[[117 120 124 120 120 130 128]
 [118 127 116 128 133 130 128]
 [143 126 122 148 135 126 136]
 [118 130 127 114 111 125 135]
 [150 138 134 124 129 125 137]
 [145 137 130 143 127 111 116]
 [115 135 114 126 126 147 122]
 [123 131 141 133 130 127 134]
 [127 136 124 133 122 119 131]
 [116 132 130 121 129 132 115]
 [129 128 133  99 130 135 126]] Out: 135

[[122 124 117 120 117 117 119]
 [129 130 128 124 133 126 136]
 [133 121 128 118 119 126 122]
 [131 122 144 133 136 112 133]
 [134 123 139 132 134 132 139]
 [138 143 125 131 127 133 133]
 [132 114 124 131 114 129 148]
 [131 121 137 123 147 140 105]
 [140 133 132 135 126 121 138]
 [129 117 134 130 124 121 130]] Out: 121

[[114 145 134 115 113 113 112 136 137 110 110 113 122 134]
 [139 145 125 109 122 110 112 108 111 117 147 122 117 135]
 [133 143 149 143 114 113 130 127 119 138 122 131 112 132]
 [118 126 107 112 118 132 123 133 146 138 140 124 107 143]
 [109 124 140 124 123 122 141 123 107 143 140 142 110 144]
 [125 108 129 129 136 137 133 146 118 129 128 129 109 138]
 [128 142 134 130 143 119 149 149 144 145 143 149 110 137]
 [125 108 110 140 118 149 133 110 132 147 123 132 142 128]] Out: 142

[[135 126 125 109 123 123 127]
 [120 119 121 129 123 134 137]
 [140 133 121 141 139 118 128]
 [116 125 124 110 127 111 138]
 [145 136 131 124 146 119 122]
 [155 132 136 131 119 116 122]
 [109 132 117 121 110 141 124]
 [122 126 143 116 137 132 128]
 [121 132 121 122 128 130 139]
 [126 132 141 138 130 131 123]
 [131 128 133 143 112 137 128]
 [131 128 146 133 136 132 129]] Out: 132

[[137 126 129 126 133 133]
 [118 108 138 136 116 128]
 [126 116 138 133 125 125]
 [143 111 154 150 128 143]
 [148 124 144 142 138 140]
 [132 116 131 134 129 131]
 [125 119 127 120 121 126]
 [136 157 111 124 145 119]
 [109 114 133 121 105 127]] Out: 105

[[132 114 127 135 133 118 133 114 122 129 125 123 131]
 [118 126 142 135 117 130 130 116 142 114 127 126 130]
 [137 125 112 133 126 116 125 115 135 119 121 121 144]
 [135 123 138 140 119 135 127 119 151 121 145 136 125]
 [135 125 121 143 147 137 127 124 135 117 139 134 129]
 [130 138 135 133 126 119 125 126 148 135 137 130 122]
 [128 125 131 128 134 146 123 136 120 118 145 121 124]] Out: 121

[[135 136 126 107 144 126 113 126 143 127 131]
 [124 118 122 111 138 134 131 127 138 133 129]
 [140 128 132 130 125 124 124 133 139 134 128]
 [120 124 122 114 133 136 136 126 131 126 119]
 [146 139 129 147 124 120 125 145 124 142 132]
 [130 131 140 153 124 124 138 133 124 125 134]
 [123 133 106 113 132 126 127 129 125 139 118]
 [123 121 117 104 139 137 120 122 148 137 136]
 [120 123 120 101 129 136 115 114 142 130 134]] Out: 130

[[125 150 152 118 119 148 147 116 114 144 129]
 [140 144 136 136 143 142 136 137 129 135 120]
 [134 139 136 136 129 139 136 131 139 137 130]
 [132 125 130 135 134 128 122 131 133 125 122]
 [151 122 115 118 124 127 111 147 115 116 114]
 [148 143 144 137 127 147 135 138 134 137 131]
 [144 130 125 125 124 132 127 140 123 127 131]
 [125 116 131 139 122 121 120 130 143 127 133]
 [119 110 110 123 133 110 110 129 125 115 107]] Out: 115
---
[[119 126 117 114 134 141 120 148 136 147]
 [117 138 130 119 120 123 114 145 121 133]
 [130 127 137 130 116 115 129 116 113 111]
 [113 131 122 110 123 131 112 153 124 142]
 [130 132 125 133 138 135 130 131 140 137]
 [124 129 136 123 112 114 122 126 110 116]
 [141 127 137 144 126 118 141 103 124 109]
 [119 127 130 115 114 120 118 136 112 124]] → 133

[[116 121 125 126 140 131 115 141 120 117 131 118 135 130 130]
 [125 134 109 122 131 117 135 126 134 131 125 131 128 122 138]
 [115 122 130 131 132 132 116 147 119 119 132 118 130 131 125]
 [140 130 126 134 119 131 135 146 112 122 123 138 148 125 149]
 [119 135 128 130 102 135 133 130 141 123 109 136 128 116 113]
 [115 119 129 128 115 124 123 139 122 136 139 130 119 124 130]
 [119 141 126 130 117 123 131 118 140 136 118 142 121 134 116]
 [132 138 119 134 115 141 138 151 121 121 111 133 145 119 140]] → 138

[[128 127 126 127 127 125 127 126 124 129 127 128 124 127]
 [130 115 126 126 106 118 109 124 140 131 124 129 120 133]
 [132 131 139 135 123 142 122 126 149 121 110 132 143 145]
 [125 134 132 130 134 138 135 136 138 126 136 126 138 128]
 [129 125 124 126 128 121 127 124 118 130 126 128 120 125]
 [128 130 129 129 132 131 131 129 128 127 129 128 131 128]
 [132 132 136 134 129 139 126 123 136 122 110 132 138 140]] → 133

[[123 151 134 116 116 120 118 151]
 [136 145 156 150 137 128 146 104]
 [142 137 126 140 141 136 118 105]
 [146 102 123 116 108 114 146 115]
 [125 101 137 147 101 148 150 110]
 [140 146 107 125 144 105 126 138]
 [115 137 135 147 143 150 141 136]
 [119 115 142 133 137 125 124 147]
 [140 125 133 125 149 101 145 104]] → 104

[[129 129 129 111 135 134]
 [126 113 142 144 125 134]
 [128 150 128 138 130 131]
 [125 117 143 141 128 131]
 [138 127 127 111 141 134]
 [127 155 127 140 130 128]
 [137 124 131 131 116 130]
 [120 124 121 129 141 133]
 [117 131 132 117 125 127]
 [126 128 123 130 130 135]
 [125 144 125 134 127 120]
 [119 132 124 127 121 109]] → 134
---
[[110 107 111 151 100 135 137]
 [141 132 141 122 105 131 144]] out 107

[118 134 110 102 125 116 138] out 134

[[116 152 117 126]
 [126 122 133 134]] out 152

[[113 117 125 142 120 142]
 [118 104 152 138 145 131]] out 117

[124 103 109 130 128 121] out 103

[125 121 115 157 117 108 122] out 121

[[138 104 121 116 125 150]
 [138 105 121 116 126 148]
 [129 127 128 128 129 129]] out 104

[114 108 152 146 124 145 134] out 108

[102 128 147 139 143] out 128
---
[[134, 124, 147, 147, 134, 141, 147], [142, 155, 109, 106, 113, 106, 109]] | 147, 142
[111, 112, 105, 131, 155, 112, 123] | 123, 111
[[104, 123, 126, 147, 105], [139, 116, 132, 138, 142], [144, 132, 131, 101, 117]] | 105, 144
[136, 128, 146, 105] | 105, 136
[[116, 135, 101, 125], [121, 124, 120, 132], [126, 117, 131, 142]] | 125, 126
[[136, 139, 125, 104], [118, 132, 123, 121]] | 104, 118
[[124, 113, 119, 117, 134, 117], [106, 110, 109, 135, 139, 146]] | 117, 106
[124, 149, 156, 142] | 142, 124
[[133, 134, 109, 113, 153, 145], [99, 150, 151, 103, 140, 137], [130, 138, 109, 112, 157, 151]] | 145, 130
[[136, 130, 128, 130, 135, 141], [132, 131, 123, 113, 106, 109]] | 141, 132
---
[103 121 130 126 132]
130
[111 151 102 155 108]
102
[157 144 156 109 130]
156
[123 154 124 120 114]
124
[136 122 120  99 130]
120
[150 122 120 125 125]
120
[114 142 107 128 115]
107
---
[136 150 118 133 117]	136
[106 148 124 135 142 148]	106
[114 134 152 128]	114
[107 102 120 120 132 134]	107
[127 143 129 112 133 153 129]	127
[118 122 115 147 147 154 123]	118
[119 150 145 117]	119
[127 106 149 140 112 107]	127
[113 148 148 151 110 138 109]	113
[147 104 134 116 126 135 117]	147
---
[[131 128 133 128 123 128]
 [130 120  99  99 103 109]
 [ 98 104 136 129 149 143]] -> 128

[[116 141  99 147 135 121 136]
 [129 128 128 128 127 131 131]
 [119 140 129 123 112 141 120]] -> 141

[[119 144 133 129 152]
 [155 133 145 140 125]
 [143 139 142 131 129]] -> 144

[[154 149 141 135 131]
 [126 119 109 101 100]
 [102  99 106 121 137]] -> 149

[[145 121 146 153]
 [150 148 139 133]
 [135 119 145 117]] -> 121

[[141 138 151 143]
 [147 146 138 143]
 [139 147 138 146]] -> 138
